Each path below is one point turned by a fixed rotation once a step. After each direction that follows a path, write how fast that rotation turns it, in degrees each step (0 if it stays still).
Each turn is a multiple of 5 degrees from 10 to 175, or 0.
path 1
[ -6  -3 -14  20   5  31  22  -5  21  -7 -47  12  28 -35]
[-19  24  -5  -2  -5  49   9 -11  -2  43 -28  19  12 -18]
[ 19  -6 -14  17  24  21   8   9 -23  50 -40   7  11 -10]
[ -2  -8 -13  37  40  24  24  11  25  21 -13  18   0 -31]
[-42   8 -15   2  38  34  -2 -20  -2  34  -9  11 -17 -23]
[-16 -22 -25  13  35  22   0   4 -47  18 -15  -9  13 -27]
[-26 -18  -8  22  35  34   8  20   2   1   6  19  42 -20]
[-39  -2 -12 -19  38  24 -16 -13   7  13 -31  22  29   0]
[-10 -13 -24   2  11  23   3 -10 -19  -7 -56  -3  33 -28]
[-10   8  -2  15  -9  50  20   9   6  15 -20  22  42 -26]
[  1  11  -5  -6  21  27  -2  -2   4  53 -40  27  18   5]
[ 12 -10 -22  27  31  14  17  -4   6  22 -52   4  -4 -29]
[-26  11 -10  26  15  45  22  -4   8  26  -5  13  -9 -41]
Directions:
[ -9  -4   1 -13  -7   1  -9  -1   0 -21  -7   1  27   6] -> 40
[ 10  -8   3   2  20 -11  -3  10  18   5  -1  12   8  17] -> 95
path 2
[ -8 -24  28 -47  -7   5 -16  25  21  18   5   1  29  17]
[ 25 -45  13 -14  38   1   4  27  -8  -4   6  35 -10  -5]
[-39 -13  24  30  31  21  -8  23  27   5   8  19  16 -12]
[-20   4 -16 -28  18 -14 -20  23  12  24 -38  35  16  -5]
[  8 -27   2  -5 -14   6  -5  63   8   2   1  10  19  30]
[ -2 -52 -21  -7  35  18 -25   1  10   0  22  20   9   2]
[-34 -24  42 -15  28 -13  -1  13  33  26  -4   4   2   5]
[ 15  16   9 -19  34   2  -4  42  -2  17  -3  49   5  -2]
[-18 -28  13  10  -3  21 -23  35   0 -23  -8  22  40  -4]
[-18 -48 -36 -10  21  -4   0  19  23  18 -23  16  -4  -8]
[-13  -8  12   2  19 -13 -18  36  29  26  19   7   5  47]
[  9 -16   9 -48  23  22 -25  11   1  10  18  29  28  -6]
[-12 -49  41   2  19  -5   7  30   3 -11 -17  19   4 -11]
Directions:
[ 17   8  -3  17   6  -1  10  19  -2   1  12   5 -13  13] -> 125
[ -9  13  -9  16  -6   2   2  13  -4  -7 -22  10   6 -13] -> 70
[ -8  -4  19  14  -3 -19 -11   1  -5 -13  -5  -4   3  17] -> 175
path 3
[-34  -5  -1 -42  -6  -1 -31  -5 -26  11   2  -8  19   2]
[ -6   1 -19 -13 -27  27  16  12 -22  24  -6  13  27  27]
[-32  -3   6 -19  -4 -15 -21   5 -31 -18  -2  -4  23  37]
[-12  -8  -9  -7 -13  22 -15   0 -31  40   7  -2  37  -1]
[-22   4  -8 -48 -20   7   3   3 -23  -7  -6   5   5  35]
[-21  -3  -8  16 -12  -1 -12  19 -24  15  -6   3  47  24]
[-16  -7  10 -41  -8  15 -18 -18 -43   8  12  -6  12  11]
[-27   2 -32 -19 -22  11   3  21  -4  25  -9   7  26  25]
[ -8  -4  19 -12 -11  -2  -6   1 -48 -13  -4   4  29  33]
[-35  -6 -22 -14  -5  15 -25  -2 -16  32  13 -12  27   8]
[ -1   3   0 -39 -28  12  12  12 -33   5 -15  14  17  21]
[-39  -4 -15  10  -2   0 -16   6 -22   0   5  -3  32  40]
[ -6  -7  15 -35 -19   7 -17  -1 -39  22   0  -4  30  -6]
Directions:
[-23   3  10   4 -21  -1  -3   0 -10   7   5  18  -6   0] -> 0
[  1  -2   2   0   4  14   8 -19  -9 -12  15  -2 -14  18] -> 160
[  3   8 -14 -11 -12   4  20  11  11  -3 -12  11  -9  12] -> 120
path 4
[-22  26  19 -31 -15  -6 -15 -18 -15 -19 -17   4 -38 -28]
[ -2  21  15   9  10  18  28 -22  25  33 -33 -19 -24 -18]
[-19  27   8 -12  -2 -20   6 -10  40 -47 -13 -18 -18   5]
[ 10  38 -23  -2  12  21  -4 -26 -18 -10 -33 -13 -24 -27]
[ -2  23  37 -31   4 -15   1 -27  29  11  -2   5 -30 -25]
[-39  28   5  19  -9  17  20  -6  10  -7 -33 -29 -29   2]
[ 27  18  -9 -16  17 -15   8 -24  34 -29 -35 -12  -8 -18]
[-19  52   6 -11   1  20 -16 -27  -4 -10  12  -3 -33 -18]
[-10   5  21 -15   0 -16  19 -12   6  17 -49 -10 -38 -25]
[-11  37  11  11  -2  21  14 -22  51 -19  -9 -25  -1  -2]
[ -2  32 -23 -17  18 -21  -4 -15  -9 -33 -28  -7 -39  -9]
[  5  28  27 -19  -8  26  -3 -35  11  12 -15  -1 -13 -45]
[-32  27  17   2  11 -20  22  -5  28   5 -13 -16 -46   9]
Directions:
[ -1   1  13 -12  -2   2  -8  -5 -17  20   8  12 -11 -13] -> 100
[ 19 -12  -4   0   0   7   6  -4  -3  10 -24  -2  10 -15] -> 145
[ -9  17 -10 -13   2  -2   3  24   7   7  -2  -1   9 -16] -> 0
path 5
[  9 -13  38 -14  62  -8 -34   1   9  21 -20   7  13 -18]
[ 30 -24   3 -24  15  -4  47 -20 -13 -37   9  11  -4  44]
[ 14  18 -30 -42 -27  -5   3  17  21  15 -53   8 -24 -22]
[-37  -9  36  -4  23   4 -10 -25 -13 -31 -29  23  22 -36]
[ 37 -39   7 -28  -1  12  23   0 -38   4  -3 -47  15   8]
[ 13  22 -15 -46  44 -14 -12 -12  33  34 -19  18  -4  10]
[ 11 -10  27  13 -13   3  31 -23  -2 -41 -41  46   1  13]
[ 13 -21  -6 -42 -12   3  -9  46  -7 -19 -27 -34  -7 -36]
[-36   4   8 -43  40  -9 -11 -49 -27  14  -6   7   4  -3]
[ 51 -27  13   9  -3  15  50 -17  -3  26 -28   7  17   6]
[ 14   8  -3 -42  20 -12 -18  30  51 -33 -25   1  16  -2]
[-10   6  14 -22  -7   5  -8 -31 -53 -37 -30  19 -25  19]
[ 14 -48   1 -20   9  13  22  19 -11  41 -23  -3 -16 -45]
Directions:
[ -3  19  10  10  17 -14   2 -17 -10 -14   2   5  -2  -4] -> 140
[-14 -14   9  -1 -15  -5   3 -17  -3  -7   2   3   6  23] -> 145
path 6
[  5  28 -13   5 -40  19 -12 -37  41 -13 -13 -30  24  19]
[-13 -14 -41   3 -13   9  19 -35  29 -27  -4 -28 -41  23]
[ 18  20  -8  11 -46   2 -14 -31  41  -4 -30 -27   8  29]
[-21  -2 -38  -3 -13  25  15 -43  32 -32   9 -33 -17  14]
[ 21   4 -18  17 -43 -13  -8 -25  35  -2 -38 -24 -18  36]
[-14  16 -25  -5 -21  34   6 -46  37 -29   8 -35   8   9]
[  7 -12 -33  17 -31 -12   3 -24  34 -10 -29 -22 -38  38]
[  4  30 -13  -2 -35  26  -5 -45  37 -18  -6 -35  21  11]
[-10 -18 -44   9 -16   3   9 -28  34 -21 -11 -25 -42  30]
[ 19  28  -7   7 -46   6  -5 -37  34  -9 -25 -30  15  22]
[-20 -12 -41  -1 -10  23   8 -36  39 -26   7 -31 -28  18]
[ 21  15 -15  18 -47 -12  -2 -29  30  -8 -39 -23  -4  32]
[-13   6 -26  -8 -15  36   3 -46  40 -23  14 -38  -7   9]
Directions:
[ 21  10  21  -6 -11   2 -10  -3   4  15  -6  -8   4  -4] -> 155
path 7
[ 10 -10   3 -30  31   0  11 -14 -15 -29 -22  -4  60   1]
[ 29  25   8 -34  23 -11  -2  17  -5  -4 -21   9  43  37]
[ 35 -22 -24 -45  -1   2  17   3 -14 -13 -23  11  38  18]
[ 17 -26  20 -19  35 -19   9   6   4 -14 -30   5  51  17]
[ 31   3  -4 -32  29   7   4  28  -6   4 -39  26  18  33]
[ 13 -38 -19 -21  -6  -5   8  15   0 -13 -51  13  39  12]
[  3 -35  16 -15  37 -10   0  24  10   7 -33   6  24  43]
[  3 -14 -20 -22  26  27  -1  26 -11  -1 -55  23   8  21]
[-20 -31 -10  -7  -6 -10 -14  24   7  -7 -52   2  38  27]
[-16 -34  -5 -24  31  13  -8  18  -6  12 -25  -3   5  53]
[-31 -13 -21 -12  22  31 -12  10 -15 -14 -52   4  24  11]
[-33  -4  -6 -15   0  -6 -27  21  -1  -1 -30 -13  35  50]
[-22 -24 -25 -40  21  29  -7  -1 -25  -4 -12 -13  13  42]
Directions:
[ 18  -1 -11  15   7  -2 -18  -6   8 -15   1 -12 -13   1] -> 0
[ -6 -19   0  12   1   2  -1  15  10   9 -19  10 -14   2] -> 20
[  3  26 -10   2 -18  -1 -10  12   1   0 -14   9   3  -1] -> 115
[  6  -6 -22 -10  -3  21   9  -6 -12  -4  -4   6 -11 -11] -> 140
path 8
[ 17  16  -3  16  -3 -11 -37  10 -13 -42  17 -43 -48  -4]
[-22   9  -2  -1  -2   3 -15 -52  -5   8 -13 -12  -5  70]
[ 13  -8  -1  -1  11 -27   0  43 -16 -59   0  -4 -26  36]
[  0  19  -5 -40  28  32 -26 -15   3   4  23   4  26  53]
[ -7 -47  -1  14  18 -26 -32  39  15 -34 -11  23  22  16]
[  7  41 -43 -18  10  26 -54   1   6  -6  10  -5  28  -9]
[-27 -25  14  53  21 -25 -48 -12  17  -5 -11 -16   8   1]
[ -8  52 -36  -4 -32  -7 -34   9   4 -16 -23 -25 -23   9]
[-10  13  34  26  47 -20 -22 -38 -13  -9   0 -11 -27  33]
[ -5   6   4 -36 -43 -10 -16  18  17 -35 -10  -7 -23  51]
[ 27  -1  -9 -12  56  -6 -23 -20 -31 -16  11  32  -8  36]
[ -9 -35   7 -17 -21  18 -29  12  26 -51  19 -11  33  25]
[ 20  -8 -63  11  32 -10 -42   9 -14  15  -6   8  18  19]
Directions:
[ -2   5 -20   1  -4  -7   5   9 -14  -9 -20  19  -4  -4] -> 140
[  6 -14 -18  14 -11   5 -12 -15  -3  -3   4  -7   7 -16] -> 55
[  9 -16   6  17  21 -17  -1   7  -7   3   2   2 -10  -3] -> 170
[-11  -7 -12  -7   6  -1  23  -5  15   5   9   3 -12 -15] -> 0
path 9
[ -3   5   5   5  -2  -1  15 -40 -33 -22  33 -50 -16  -7]
[ -2   8  34 -23 -18 -16 -19  24  -4  14  15 -51 -26 -15]
[-39   7  13 -25  -6  -4  40  16  39 -11  -9 -19 -31 -11]
[-13  -4  15  -5  19   6   4 -53  27 -42   3 -32  -6 -17]
[ 10  -4  12  -9 -40  -6   4 -26 -10  -2  38 -57  -1   5]
[-17  24   5 -15   3  -7  14  33 -12   4  18 -48 -40 -21]
[-30   9  44 -31   8   7   0  -7  46  -6 -12 -17 -25 -11]
[-16 -18  13  -1 -19 -10  38 -48  10 -36   7 -26  -7  -3]
[ 16   4  -3  -2  -8 -15 -19 -10 -10 -17  29 -68 -10 -22]
[-21  26  17 -30 -20  12  12  24  20  23  20 -43 -24   2]
[-41   7  36 -14  26   7  30 -17  11 -23  -3 -11 -32 -18]
[  3 -23  33 -12 -20 -25  -7 -44  14 -32   5 -34  -4  -9]
[  2   6 -24  -4 -32 -16  22   6   1 -11  22 -65 -15  -7]
Directions:
[ 4 14 -9 -1  5 16 -2 -3 -7  9 28 -7  9  4] -> 85
[-12  -2  10  -8  14   5  10   3  19  -3  11  18   9 -11] -> 95
path 10
[ 12  52  18 -16 -37 -11  -5 -18 -16 -28   6 -29   0   6]
[-22  55  17 -11 -31   9  20 -19 -15 -29   3 -25  -8  -8]
[-13  33   6 -10 -22   7  39 -33 -34 -39   6 -11  15  -6]
[  9  41   1   1 -29 -21  24 -44 -17 -26  11  -3  24   8]
[-15  63   2  10 -21 -16  20 -40  12 -14  11  -3   7   1]
[-33  44  -5  11   7   2  40 -36   7 -31  12   3  11  -6]
[ -8  24  -9  14  22 -17  31 -45  -2 -39  21   8  30   8]
[ -1  41  -5  16  21 -37   4 -39  21 -25  23   0  19  14]
[-29  43   1  15  35 -20   4 -24  32 -28  22 -13   0   0]
[-27  13   0   9  51 -15  13 -17   5 -46  24 -17  10  -1]
[  1   8   7   7  42 -40 -10 -18  -4 -40  28 -24  20  11]
[-12  29  20   6  28 -43 -26  -5  10 -25  25 -37   1   3]
[-35  19  27   4  32 -19  -7   8  -8 -33  18 -44  -5 -15]
Directions:
[  8   2  -7 -10  29   5 -15  -1   5  -8   5   2 -13   7] -> 25
[ -4 -19  -4  -2  12  13  18   0 -18 -14  -1   3   8  -4] -> 100
[ 10  -4  27   1   0   7 -14  19  -1  -9   1  -2   5 -12] -> 20
[ 12   3  -7  -9 -16  20   4  -1  16 -17  -4  -7   2   9] -> 10
